Each named move below is a turn or a mirror, shown by a few rows before and after it. Which moves, in which order, take the first row of each later pair to the second? The first pair is answered.
Z_821 (before -> after):
[ 21  17   0  15   9   3   5  27 -17  -5  -9 -12   2   4   4  16  17  -7
  -9  -7  11  -1  27] -> [ 15  25   3  13  16   6   0  16 -19 -10 -13 -20   7 -12  14   0   5  -6
  -6 -21  11  -1  15]
[ -5   5   0  14  35  -8 -12   7  12  -6 -12   7   2   1 -35   9  10  -2
  -1  -9  -1   0   3] -> [-13   6   5  15  30 -10  -7   5  11  -6 -15   4   6  -3 -33   2   4  -1
  -4 -15   1   0  -1]
[ -3  20   3 -18   3  -1 -10  -5  -1  22 -10   7   9  -6  -1  11  -3  12
   2 -26   7   8   1] -> [  3  16  -2 -14   0  -1 -11   4  -1  26  -6  14  -3   1  -4  19  10  11
   1 -14   7  11   7]
[  6 -14 -16  11 -21  14 -25  -8 -12  -2  61  -4  16   1  -5 -25  -6 -10
 -12   5   5 -34  -4] -> [  7 -17 -16  13 -20  12 -22  -6  -7  -1  56  -5   9   2  -8 -26   1 -10
 -11  11   4 -34  -4]
Z_72 (before -> after):
[ 27  -2 -28  -1  -6   7   4  21   2  14  24   6 -12  16   1  10   0 -16
   4  24  -8   6  18] -> [ 10  17 -11  21  36  18  13   2  -4  16  -8  -8   0   7 -12   6 -18  -1
   3  -4 -14  18  18]
[ -6  22  20  -7  10   5  17  27   1   2 -42  14  -7 -15 -17 -11 -31   2
  28 -30  -5  11  -3] -> [ 13  -1   5 -34 -38  -5   3  40   6   7   6  30 -16  -1   7   1 -10 -18
  30  10   4  -1  -2]
[ 10   7 -12  -4  18  -5  12  24   3   5 -26  20 -17  16 -18  30  21  -4
  -7  23 -14  10  -2] -> [ 11   6  -8  -4  20  -2  14  18   3   4 -29  21 -17  14 -20  28  15  -4
  -8  21 -14  11  -3]
[  8  -2   1  19  28  34  13   8  -4  20  22  -1   1 -15 -45  -8 -25  -6
  26   0 -12   2   8] -> [ 17 -11 -10   4   2  28  10  16  -1  25  41   6  -1 -11 -38  -6 -14 -13
  28  17  -1  -2  11]
Z_831 (before -> after):
[ -4   5  -6 -20 -18 -52 -14 -14  23  19   9  -5   9   7  13   7  -8   8
 -18  -4   8 -15   2] -> [ -6   8  -4 -15 -10 -44 -10 -19  15  16   5  -2  13   9  18  11  -7  12
 -23  -4   9 -12   5]
[-33  29  24 -39 -41   0   6 -15 -14  15 -16  -3  12 -45  19 -47 -19  19
  39 -39  29  13 -43] -> [-35  19  15 -45 -54  10  12 -20 -22  21  -5  -8   7 -46  32 -45 -18  18
  33 -29  32  16 -45]
[  8  -5  -8  47   2  16 -29   0  -9  13  33   1   8  16 -27  15  26  29
 -21  19  19  -3  28] -> [  1   0   2  55  15   6 -34  -1  -3   9  24   2  14  13 -34  19  21  25
 -22   5  19  -4  32]
[ 18 -21 -12 -27   4  41  35 -20 -25  21  28 -14 -12 -11 -14 -27 -25   8
  14  20   5  -6   9] -> [  5  19  14  -2  48  21  28 -15 -10   9 -18 -14   1 -15 -35 -19 -34  19
  14 -22   1   3   4]
Z_936 (before -> after):
[ -4   5   1  22  15 -19 -11  -5  12  -5 -22   5   1   8   0  23  19  14
 -24  -8  -8  -2   2] -> [ 15  -5 -14  -8 -11   9  10  26  -1   9 -14  23 -17  14  -4  23  11   4
   0  17  -7  10  13]
[-32  26  34  44  32   0  28  27   0 -33 -46  -6   4 -20  -6  -6 -14 -44
  35 -16 -15 -14  -9] -> [-26  26  25  22  11   6  48  28  -8 -35 -66   3  -6 -12  21   2  -7 -37
  34  -2 -18  -7 -14]
[ -3  -4  -9  -6  -2  30  23 -22 -13   0  11  -9  -1  -9   7 -10 -10  13
  -3   2   6  20 -10] -> [ -9  -6  -3   6   8  29  11 -25 -11   4  16  -6   2 -10  -7 -15 -10   6
  -4  -7   9  12 -13]
Z_565 (before -> after):
[  4 -20  10 -23 -41  -3  -2 -11  -5  -2  -4  15   3   9  29 -22  -6 -37
 -16 -15   9  -6   4] -> [ 11 -17   8 -31 -42   0   2  -2  -7   6 -17  16  -4  12  29 -13  -6 -34
 -15  -9   7  -5   6]
[ -2   2  -5   3 -11  12   6 -12 -20  11  -8  -6  -1  -6   3 -11 -12  -4
  14   5  -2  -6  -6] -> [  3  -3  -7   5 -16  13   2  -1 -16  16  -1   4  -5   1  -5   5  -5  -8
  13  14   1  -4   4]
[  7  -9  -6  14  -2   3 -17 -14 -12 -12  33 -19   1 -17  -5  -3  -3  -9
   6 -10   9 -20  -1] -> [ 10  11   0  -4   2  32  17 -10 -24  -3 -17 -13 -11  -9   9  -4 -16   6
  16 -10  -3   0  -5]
[  1  -8  -4   1   6  -7   7 -13  -2  -7 -11  -6  -9  17  11  16  16   3
 -26  14  -1  -1   7] -> [ -1  -7  -1   7  10 -14  -1 -22  -7  -7  -5 -14  -1  15  11   6  14   5
 -23   3   0  -5   1]
Pairs:
Each pair is 2 to 3 moves apart.
[ 10 -19  10  -3 -19 -10  12  12  12 -16  23  31 -10   4  -5  15  -4 -11
  31  30  -5  -1  -2] -> [  5   4  25  14  12   6  33   2   2 -17 -25  20  -2  -5 -18   8 -24   0
  28  10 -17  11  -1] : Z_72 then Z_936 then Z_936
[ -2  -8   2  18  14 -30 -25  -6  16  -1  24  19   6  10 -11  21  15  -2
 -18   8   7  -3  -2] -> [ -9   8  10  28  40  -9  -5  -1   8   9  -4  25   7   4 -33   6  -7   3
  -1  -5  -4   9  -1] : Z_936 then Z_936 then Z_72
[ 13   4   3  -4  12   8   2  24  10  16  -6  26 -10   3 -30   8  -9  -4
  27  -3  -3   6  15] -> [  5   3   9  15  24  -4  -7  16  19  11  -9  18  -3  -3 -37   2  -7  -3
  21 -18   1   0  16] : Z_936 then Z_936 then Z_936
[-10   5 -11   5  23   7  12 -22 -15 -18 -33 -28  19  -2  23   7  -9  -2
 -32 -14  -2  12 -16] -> [  3  -6  -6  -8 -20 -38 -22  23  15 -21  -7   4  16   8  23  21   4 -27
 -17 -10   8   0  -3] : Z_72 then Z_831 then Z_72
[ 21 -16 -12 -27 -55 -20 -19  36  14   7  33  21  -6  12  12   3  26 -25
  15  22  11 -18   6] -> [ -5  40  20   8  25   0  18  12   2  -7 -74   5  10   2  -1   1  -2  18
   0 -32 -16  20   2] : Z_936 then Z_72 then Z_565
[ -2   2   3 -17 -13  -6 -15   9   4  -6  13   0   2  -6   1 -13 -10  -9
   5  -5   7  -6  -4] -> [ -5   7   0  -6   5  14   1 -10  -9  -5   4 -12   8 -11   7 -19 -18   6
   0  -8   0  -1  -7] : Z_72 then Z_831 then Z_72
[  5 -24  -9   7  15 -18   8  -9  -9 -13 -30 -12 -10  33   9  39  36  23
 -50  23   0 -18  10] -> [  6 -13   5  22  47   9  31   3 -15  -1 -47  -7 -12  20 -29  22   9  26
 -23   3 -16  -8  10] : Z_936 then Z_72 then Z_936
